Which row each row swaps with, under one turn or mirror:
The rows were stretched afterwards, more along some directions than others.
kop: [ -2  20  39   8   5  -2  32 -13   4  12 -30  -1   1  -6 -20  12  16  23
 -23  20]
Fiv: [ 16   0 -20   7  13 -12 -23   5 -11  14  12 -20 -18  11   1   2 -14  -8
   8 -16]
ruv: [-31 -39  -7 -17 -22   1  46   1  14 -40  -6   1   1   6  17   3 -22 -24
  -5 -29]
Zoso: [ -5  -8   1   0  14   1  28  -8  -3  -5 -26  32  31 -10  11   0  -8  -6
   7  -4]
kesef: [ -3 -30  20 -18 -36  26  23 -24  21 -33   9   5   8   4  11  18 -18 -28
 -11 -14]
Zodor: [  8   2  -3  15 -11 -10   4   0   9  10  14 -27 -21  10 -13  27   9 -19
 -17  -5]
deno: [  0 -17  -9   5   5   2  25  -2  -4   0 -12  35  17   0  25  -2  -9 -33
  20   0]
pevu: [ -2  -9 -24  13  14  -9  -8   6 -10  12   1 -11 -24  15   0  -4   3 -14
  -6  -8]
loze: [-34 -12  -9 -13 -14 -13  38  -3  29 -28   5   2 -16   4  10   2   7 -29
   5 -13]
bugeb: [ -7 -10   9  12 -18  12  21   8   4 -13   1 -22 -25 -14  33  29  -2   5
 -31 -15]
Nov: [ -4 -22  -9  18 -39 -17   7   4   4  -5 -29   0  -7   1  -6  -4   7  -2
  10   3]
gof: [ 19  -4 -11   7  -7  -2  -3   6  -4  -2  -9 -33 -37  26 -11   9  -5  -7
   6   7]
Biri: [-18 -12 -17   0  -1  14  26   6  -1   3  -9  -7  19  17   4 -12   3   7
  -7  -6]
Tuvu: [ 15   5  -3   9   6  -6 -26  16  -8  13  -1 -31 -30  22  -4   7  -3 -13
  -5  -8]
nosa: [ -5  14  24  15   6 -19  22  -7   7  21 -31  22   5 -22 -40  -3  12  13
  13  31]
piti: [ -9 -14  -4  -8   4   1  24 -13   9   5 -32  26  17  -8  13  -2  -8 -14
  13   7]
big: [-20  18  21  16   6 -18  27  -8   7  12 -21  -6   0 -35 -23  -3  29  26
 -11  17]
kode: [ -8   2  29  28   2 -19  24 -10  -5  11 -45  -3  -7 -25 -18  -9  18  12
 -10  17]
Bet: [ -4 -36  -3 -18 -20  23   8 -12  18 -17   4  16   7   1  -9   2 -12 -22
   2  10]
kif: [ 10 -42  -3   0 -24   6   0  -3  -4  -8 -12  -4 -24   7  16   8 -14  -9
   5  -2]
Fevat: [ -9 -21 -18  12   3  14  10  11 -21   3 -27  -8  13  13   6 -31 -10   0
   6 -19]
pon: [ -7  10  40  17 -24  -9  30 -15   6   6 -22   0 -12  -9 -11   9  16   1
  -2  22]
kilid: [ -1  10  -9   2 -12   4  17  10   6   8   7 -31 -28 -13   8  25  14  15
 -14 -15]
Nin: [ 12 -10 -20   0  -4  -5  -5   5   3  -5   2   1 -23  21  14  16 -10 -20
   2  -1]
Tepek: [ -4 -23   9 -13 -10  34  -7   6  12  -5  -9   2 -10 -12  -2   2  -6  -2
  -7   0]
Dod: [  9 -24  18  10 -28   0   7  -8   5 -24  -3  -4 -23   7  11   5  -7 -11
  -5  -4]
Tane: [ 10 -18 -17  12  -5 -12  -2   1  -3  -9  -5 -16 -30  32  24   4 -17 -19
   9 -15]
kiz: [ 10  -2   3   5  21  -2   7  -4 -14  15 -18  15  30 -14   8 -10 -24   4
  17  -3]
nufo: [ -5  -8   5 -18   3  -1  20 -14   6  -2 -13  16  32  -3  11 -11 -11  -1
  28   1]
Mar: [ 16 -17   7  -8 -20 -16  10 -21   9  -4 -25  24  13   2  19   8 -16 -22
  27  -6]
Goni: [ -2  -4 -16  -8  12  -1   1   7  -8  -2 -11 -14 -25  12  -5   1   1   2
  -7  13]
pevad: [  1 -15 -22  15  10 -25 -15  31   0   8 -11 -25 -27   9 -23  -5  -4 -21
  -4   9]
tadog: [  0 -22  22 -13 -25  16  18  -8  20 -17  -2  11 -12   0 -14  22 -18  -3
  -9  17]
zoni: [ 12   4  16  27  -2 -31  24  -8   0   9 -24   6   6 -22 -13  -1  18   6
  14  11]
funiz: [-10 -14 -16   1  20  -8  21   3 -11   8 -23  33  22 -11   6 -10 -12 -26
  16  -6]
tav: [-11  -5  -2   9 -31 -10   6   4   7 -12 -36   6  -8 -10  -9  -6  12  10
   6   4]
beki: [-20 -12 -11 -22 -25   8  30 -11  28 -15  -2   7 -15   7   6  12  -2 -18
  17 -19]
kevi: [ -2  -7  11   9 -16   6  27   7  -3 -15  -6 -35 -21  -4  12  17 -13  12
 -28 -16]
baz: [  3 -13 -12  14 -29  -6  13  14   3   7 -34   3 -12   2 -20  -7   9  -1
  18  20]
pote: [ 11 -20 -22  34   5 -17 -23  13 -18  17   0 -28 -20   8 -17  -1  -3 -16
 -14  -2]
zik: [  5 -27  12 -13 -29  40   6 -15   7 -23 -16  -2 -22  14   6  12 -14  -6
   7  -6]
robus: [ -3 -18 -24  -2  18 -12  14  -4 -10   7  -1  22  33  -3   4 -12  -6 -18
  27 -14]
san: [ 11 -42   2   0 -33   0   6  -3   6 -24  -7   8 -15   0  13   9 -22 -19
  -4   8]
Logob: [ -8   6   8 -10   1  10  24 -14   1   3  -7  10  15   6  21   4  -9 -14
   8   0]
soz: [-13   7  17  27  14 -29  15  -6 -13  12 -31  -2  -3 -31 -12   2  18  12
 -13   6]
Nege: [  6   8  19  37   3 -25  15   0 -18   1 -22   1 -10 -22  -3 -14  16  -7
   4  13]
tuz: [  8   2  18  25   5 -19  24   3 -13  15 -19   0   4 -33 -12  -9   9   4
   1  11]
mufud: [  8 -14  29 -24 -34  24   7  -4  26 -20  -3   4 -15  10  -4  20  -9 -13
  -1  17]
foze: [-23 -27 -10  -3   2  -6  31  -6  11  -2 -18  23  26  -9  17   3 -16 -14
   3  -6]
peku: [-22 -25 -22   1  -4  -2  30  11  -2  -9  -8  -7  22  16  10 -25  -9  -4
  -1  -4]
kupam: [-14 -11 -12  22 -30  -6   3  10   1  14 -28   4 -14  -7  -8  -3  19   9
   5   5]
mafev: [ -9  21  24  19   7 -10  16   4  -3  25 -34  -1  -6 -16 -28  13  22  30
 -11  29]
teli: [-10 -14   4 -22   5   3  44 -18  18  -2  -3  27  33 -16  14  11  -4  -6
   9  11]
Dekad: [  8  -2  11  19   2 -14  20   5 -13   8 -15   3  11 -26 -18   9   8  16
 -10  20]
lal: [-11 -25 -19  10  -7   3  30  11   5   4 -10  -9  17  22  11  -9  -4   1
  -1 -14]
puv: [  1  -3  28 -10 -34  21  15 -16  22 -27 -15   6 -36   2   5  21   3   9
  -4  17]

Nin swaps with Dod
mufud swaps with Tuvu
kop swaps with Mar
pevad swaps with Tepek
tav swaps with lal
Zodor swaps with kesef

Which row each row swaps with, under one turn or mirror:
The rows were stretched afterwards, more along some directions than others.
Tib: [ -2 -21 -15 -16 -10   2  -6 -18 -27  21   4  13  -2  -6 -23 -34 -11]
kep: [ -1   6  31  17 -32 -27  -2  12 -16   5 -18 -13   6  -3   4  15 -10]
Garu: [ -9 -28   4  10 -17   3  11  10  -2  -1 -24   9   9   2 -34 -17   7]
reku: [ -1 -13  -2 -12 -17   6   8 -11  -2 -11 -23   8   6   8  -1 -10   2]
Fek: [ 11  -3  -7  -7   0  20   9  -3  27 -30   0  -6  17   6 -22  -6  14]
Suko: [  1 -13 -16 -20 -10   3  -8 -21 -27  22   4  11  -7  -6 -16 -32 -14]
Meko: [  6  -3  -3 -15   9   5  -8  -5  21 -11  10  -6   0  10  11  -3  -3]
Nane: [ -7  -1  16   8  -7 -29   9   1   3 -21 -13  -5   0  15  13  23   3]
Kunes: [ -1 -10  -1 -13 -22   4   6 -15 -12  -6 -23   5   4   2   4 -10  -2]
mudu: [  0   5   8  -1 -35   4 -10   0 -30   9 -29   6  -3 -13   0  -5 -15]
movu: [  6  18   8  -1 -25   8  -7  -1 -17   2 -25   1  -8 -11  18   5 -16]
biz: [ 19  15  -2 -17  -1   8  15 -11  23 -26   1 -12   8   3   5   0  11]
fir: [ 14  16  -5 -34   7  -4   3 -22   0  -7  -7   7 -11  -3  22  13   3]
fogig: [ 13  -6  -9   1   1  31   2  -3  33 -27  -1   6  16   7 -10  -1  12]
bimiv: [-19 -14  11  -7  -4 -34  -7   6 -27   6  -8   7   4   1 -31  -8  -1]
Loti: [  7  21   4 -11  -6  -5   1 -15  -6  -1  10 -24  -6   3  29  21  -9]
pakep: [  2   2  12  15  -7   0  -1   1  13 -22 -12   4  14   9   8  28   5]
geru: [ -1 -18 -27 -15  11   1 -10 -15 -11   9   9   5   5   0 -27 -28   0]
Nud: [-13  -1  14  -4   2 -39  -2   2 -23   1  -6   3  -3   1 -11   6   0]
sef: [  8  15  19  11 -23 -19   0   6 -13   7   1  -7  -1  -5  25   1 -23]
susi: [ -3   1   8  -2 -34   2 -13  -1 -31   8 -29   5  -1  -8   4   0 -13]
Vedi: [-22 -12   8  -3  -5 -16  -4  -8 -30   1 -30  21 -14   4  -3  11   2]
Zoki: [ -9 -17   8   6 -16  -4   7   8   1   3 -22  16   5  -4 -22 -20   6]
sogeg: [ -9 -28  -7  -5   7  -7 -13   6   1   3   7  10  11   8 -28 -21  -3]
notil: [  7   2   2   7  -5  24   5  -3  30 -35 -10   4  13   9  -1  12  14]
bibul: [-29 -14  16   3 -12 -24  -2  -3 -37   4 -34  16 -16   2  -2  16   2]
Vana: [-27  -2  19  17 -28  -7   0   5 -19  -9 -22 -11  -9  14  14  23   0]
nor: [ 11   6  -3 -10  -6  15   9  -9  19 -30  -5  -9  11   5 -12   0  14]
tok: [-20 -14   9   2 -16 -13  -5   0 -16   1 -13 -10  -9   5  -2  19   6]
bot: [-16   0  22   3 -18 -22  13 -16 -27 -11 -21  -3   2  10  17  32   3]
Bis: [  9  22   7  -9 -10   0  -2 -15  -2  -2  11 -28 -10   3  26  15  -7]
kom: [ -7 -32   2   6 -15   5  10   8  -2   2 -19  11   8   0 -37 -23   7]
vimu: [-25 -11   8   8 -20 -12  -2   2 -18  -1 -16  -9 -10  10   2  19   5]
kol: [  0  -8   7  -2 -38 -12 -12  -8 -27  12 -17   0   5  -9  -1  -1 -12]
mefiv: [  8  14   5   3  -1   7  18  -5  11 -16   9 -20  -4   9  30  19   1]
zerar: [ 13  21   3  -1   3  12  13   0  16 -16   8 -20  -8   4  30  20   3]
kunu: [ -1  -2  25 -11 -15 -13   2  -7 -16  -5 -28   1 -12  -5  10   3  -6]
nebu: [  6  12   7   1   0   6  20  -3  11 -12   8 -16  -2   7  24  15   1]
savug: [  1  -5   2  -5 -36  -6 -14  -6 -29  14 -22   6   1 -12  -2  -8 -13]
Dolik: [-11 -25  -6 -12   9 -12 -14   4  -5   3   4   9  11   7 -27 -19  -3]
zum: [-14 -16   4  -8  -1 -23  -8   4 -17   4  -1  10   6   1 -33 -14  -2]
tiza: [-23   6  16  18 -23 -12   5   8 -14  -7 -13 -17  -6  14  22  20  -9]
moton: [  3  13  34  19 -30 -21   2  11  -5  -4 -18 -15  -1  -4  19  20 -13]
Dar: [-28  -5  14  15 -26 -10   3   6 -21  -5 -16 -14  -6  13   6  15  -3]
zup: [ 15  10  16   5 -14 -10   1   3  -9   6  -1  -3  -5 -10  16  -8 -22]
zapos: [ 11  10  19   4 -18 -13   1   5 -14   9  -6   0  -7 -10  19  -4 -21]

bimiv swaps with nor
pakep swaps with Meko
Zoki swaps with geru
mudu swaps with Dar
sogeg swaps with fogig

Which row each row swaps with, under one turn or mirror:
The rows were stretched afterwards, more along some directions than others.
feda: [ 28   3 -10  -5  38 -19  -4  -9   0  10  -5 -10 -16 -19 -12  10   6  -9
  19  -4  12  16]
lage: [ 14  15  -8 -16  14  23 -10   4 -20  22  11   4  -9 -25 -27  -7  14 -13
 -10  -8   2  13]
Dukas: [ 19  -1   1 -17  36 -30   8   2 -18   6  -2 -22  -6  -3   0  20   8  -4
  18  -7  10   8]
nelo: [ -6   0  -2   9  10   8  -9  -2 -11   1 -31  -4  -4  -6  12  -8   3  -5
 -10  17  -7 -22]
debud: [ -9 -13 -13  -6   3  -9  24 -37  26 -13 -18  -6   1  12  25  26 -17  -3
   8 -10  15  -4]
Dusul: [  0  30 -10 -11  25 -14  10 -18   6   5 -16  16 -20  -3 -23  11 -16  28
  26  19  14  15]
Kab: [  0   2   1 -12   3   0 -10   8  -3 -13  -1 -10   5 -27 -11  25 -13  10
   0   1  20   4]
Dele: [-20   3  10  10  13  14   1  -3  13 -30  -9  -3  -7  12 -19  12   5   6
   8  23  -6   7]
gogub: [ -1  10  -9  -1  33 -21  11 -18  13  -6 -14 -26 -38  -4  -5   8  18   8
  29   3  14  13]
mupu: [-31  17 -18   2  13 -13  -3 -12  22  -7 -29 -13 -34 -25   0  20  -8  13
 -15  14   6  -5]
koves: [-56  10  24  14  -7  23   2 -13  17 -44  -5 -10 -15  -1   7   8   5  13
   9   1  -2 -14]
bib: [ -2   5   0   9  12  14  -4   1  26 -16  -3   2 -16 -25  -9  19 -26   4
  -4   6  -7   6]
Gur: [-10  27   3   1  11  22  -2   0 -19  11   8  -5 -12 -18 -39  -9  37 -10
  -3 -11  22  10]
Lobup: [-30  12   6   1 -20   7  15 -13   0 -10 -22   7  -2  15   2  -2  -4   8
   7  32   8 -13]
bosov: [  1 -17 -40   0  -2 -11   6  -9  19   5 -42  -3 -24 -22  18  45 -40  23
 -14  16 -26   0]
Ribu: [-32  -7  -1  14   8   3  24 -36  46 -40 -14 -20 -23   8  15  27  -3  -3
   5  -3   3   2]
Noka: [ -9  15  -9  13 -11   9  12 -11  13  -2  -7   6 -19  28 -22  -5  -5  -3
  11   7 -14   5]
zako: [-24  55  -3   5   3   9 -10  -6   3 -34   6  -8 -38  -6  -2 -41  26  21
   5 -16  12   5]
vafa: [-23   4  -3  17  -1   5   5   2 -11  11 -33 -19 -20   0   2  -7  31   5
  -5  24 -16 -19]
lozir: [ 28   9 -19  -4  41 -11   5 -22   5  19 -20  -1 -11  12 -13   4 -13  -6
  30   0  19  23]
Tilo: [-19  12 -11  20   3   6  -5  -6  -7 -11 -27 -28   4  -8  20 -15  24 -10
  -9   6  -6 -17]
vanop: [ -7   8 -31   6  13  -8   1 -17  17   6 -43   9 -20 -16   9  21 -21  27
 -10  10 -16  -3]
mir: [-20  21 -29  -5  17 -15   4 -29  19   6 -35  -4 -27  -8   9  19 -11  28
  -9   5 -13  -3]
neve: [-23  14 -11   8 -12   7   3  -8  10   0 -32   0 -23  16 -17  -1 -18   1
  11  16 -28  -1]
gav: [-29  13  -9   5 -30   7  18 -16   4 -22 -25  -4  24  14   7   0 -22  -2
  19  24   7 -12]
Biv: [  0  14 -12 -23   6   5  -2   7 -12   5 -10  -5 -11  19  -1   9 -26   4
  -1  11 -10   3]
Dovob: [-14  25   5   5  13 -15  16  -6   2 -16  -8  17 -10  -7 -31  16   5  20
   9  27  16   3]
Fofen: [ -5 -12  14  -2  24  17  -7  -1   5 -20  -1  -6   1  -6  -3  30   5 -15
  -2   4 -12   8]
gudid: [  3  18 -16  -8 -10  11   5 -15  -6  -2 -18  -4  -2   8   5 -10 -12   9
  -1   1 -12   8]
rila: [-18  -6  10  -1  15  13  -6 -17  18 -24 -18 -26  -8  -5  -1  30  -4   2
  12  12 -12   7]
dafig: [-39  19   4  32 -29  13   2   0  24 -45  -7 -15  13   6  11 -22 -10 -12
  -4   4  -3 -16]
sig: [-29  33  -2 -25  -8   4  16 -23   4 -11 -16   0 -13  11   9   7 -15  18
   8  20  13   3]
mibi: [-41   6   3   7 -33  28  -3   7  17 -44   4 -13 -12 -31  -2   6   2   7
  -5   7   7  -7]
reve: [  4   9  -5  -3   5  19 -10   6 -20  20 -22  -1 -16  25  -8  -1 -14   2
  -1  14 -28   4]
paga: [ 23   3  -8 -12  42  -8   3  -9  -4  12  -7 -14 -11 -13   0  10   9   5
  17 -13  10  19]
Paf: [-27  55  -9   1  -3   6 -10  -2  -3 -44   7 -15 -43 -21   1 -33  25   6
  -5 -17  19   4]
Pum: [ -1   0 -23  -6  37 -18   7 -34  32  24 -39  -3 -39   1  -2  28 -10  18
  -4  26 -23   6]
Bavo: [-50  19  12   9 -11  22  -9  -3  22 -40  -7  -8 -28 -12   1   5   5  18
  -8  14 -11 -17]
Larut: [  4   9   2  -3   2  15  -6   6 -13  21  -1   1 -13  -5 -39 -10  21 -13
  -2   2   8   1]
peg: [-11  21  -5   9  13  16  -4  -7  21 -20   2  -4 -12 -24 -15   9 -13  12
   2  -3   0   7]
Pab: [-33   9   1 -13 -20  12  12 -22  10 -18 -30   7  -6   8  20  10 -24  22
  10  23  -7  -7]
Nota: [-31   8  -3  26 -42  22   0   6  17 -38 -10 -12   0   4   6 -13 -16 -14
  -9  10  -5 -14]
Buv: [-21  45  -8  15 -11   8 -14  11  -2 -49  19  -9 -19 -17   0 -36  20   1
  -1 -18  25  11]
Zisol: [ 35  -8 -19  -5  38 -10   1  -7  -4  14  -9 -11 -20 -15  -4  26  -1 -12
   9  -5  11  17]
fusiz: [ -6   2  -9   9  -7  -4  -7  15 -14  -2 -26 -23   5  -7  15 -15  13  -9
  -8   7  -5 -15]
nop: [ -8 -13  -2   8  14 -28  18 -24  30 -26  -8  -5 -35  17  21  24  -1   7
  -6  10   5  -7]
les: [-12  -3  16  -2  21   1 -10  -7   7 -28  -7 -20  -7   3 -10   9   4 -11
  14  10  -2  -3]
gakot: [-10 -20  -5   0   5  -9  22 -35  30 -20 -14   2 -29  12  14  37  -6   3
  -2   4   3   1]
fakep: [ -5  16  -8  -7   8 -14  15 -13  -2   9 -18  18   8   3 -22  19 -19  22
  24  15  10   6]
zugo: [-18  38 -23  11 -21  15   8   1   0 -12   4   0 -10  -3 -15 -17  -1  18
   7  -7  -1  12]
tuzit: [-19   9  -9  13 -18   1   1   5 -12 -15 -22 -35   5 -10  13 -13  30  -8
  -3   8   4 -16]
siden: [ -9   8  -3  14  -5  11  -8  -1 -15   4 -20 -12  -4  -3  17 -20  20  -9
 -10   8 -13 -13]
Faken: [-35  13 -19  19   1  -3   1  -6  23 -16 -35 -12 -27 -15  10  19 -13  14
 -22  10 -20 -16]
Zas: [ -5  15  -9  -3   8  11   8  -6  -3  -1 -18  19  -7 -16 -12  30 -27  28
  14  24   5   9]
Dak: [ -1   0  -6   3  -8   1  -3   9 -17  -1 -18 -14  -3  14   6  10 -15  -7
 -11   9 -26 -11]
lesum: [-15   2 -26  10  11 -15   6 -26  23   6 -36   1 -21  -5  13  11 -10  10
 -17   4 -22 -16]
Fad: [-12 -12 -13   6  14  -9  15 -38  46 -20 -18  -1 -35   6  20  31 -14   9
   4  -5   8   8]
faruk: [-27 -18 -15  10  -7  -3  25 -37  34 -29 -19 -22   5   0  32  34 -12  11
   6  -3   4  -3]
sofo: [ 26  11 -18 -12  33  -7   4  -4 -16  19  -6 -16 -22 -24  -9  17  16  12
  11  -6  10  19]
gorus: [ -4  20 -14  -5   0  -1  -9  11 -16 -10  -8 -11   6  13  16  -4 -13 -13
 -10  -6 -19  -3]
tivut: [-14   6  -5  12  21  -9  27 -39  30 -27  -5  -3 -37   7   8  11   9   4
   0  -3   9   9]
Zonin: [-26   3   4   5   2  10  -4   3 -10   0 -40 -29  -8  -3  12  -1  22   6
  -1  27 -25  -6]

Buv swaps with lage
Dele swaps with Biv
Lobup swaps with Dusul

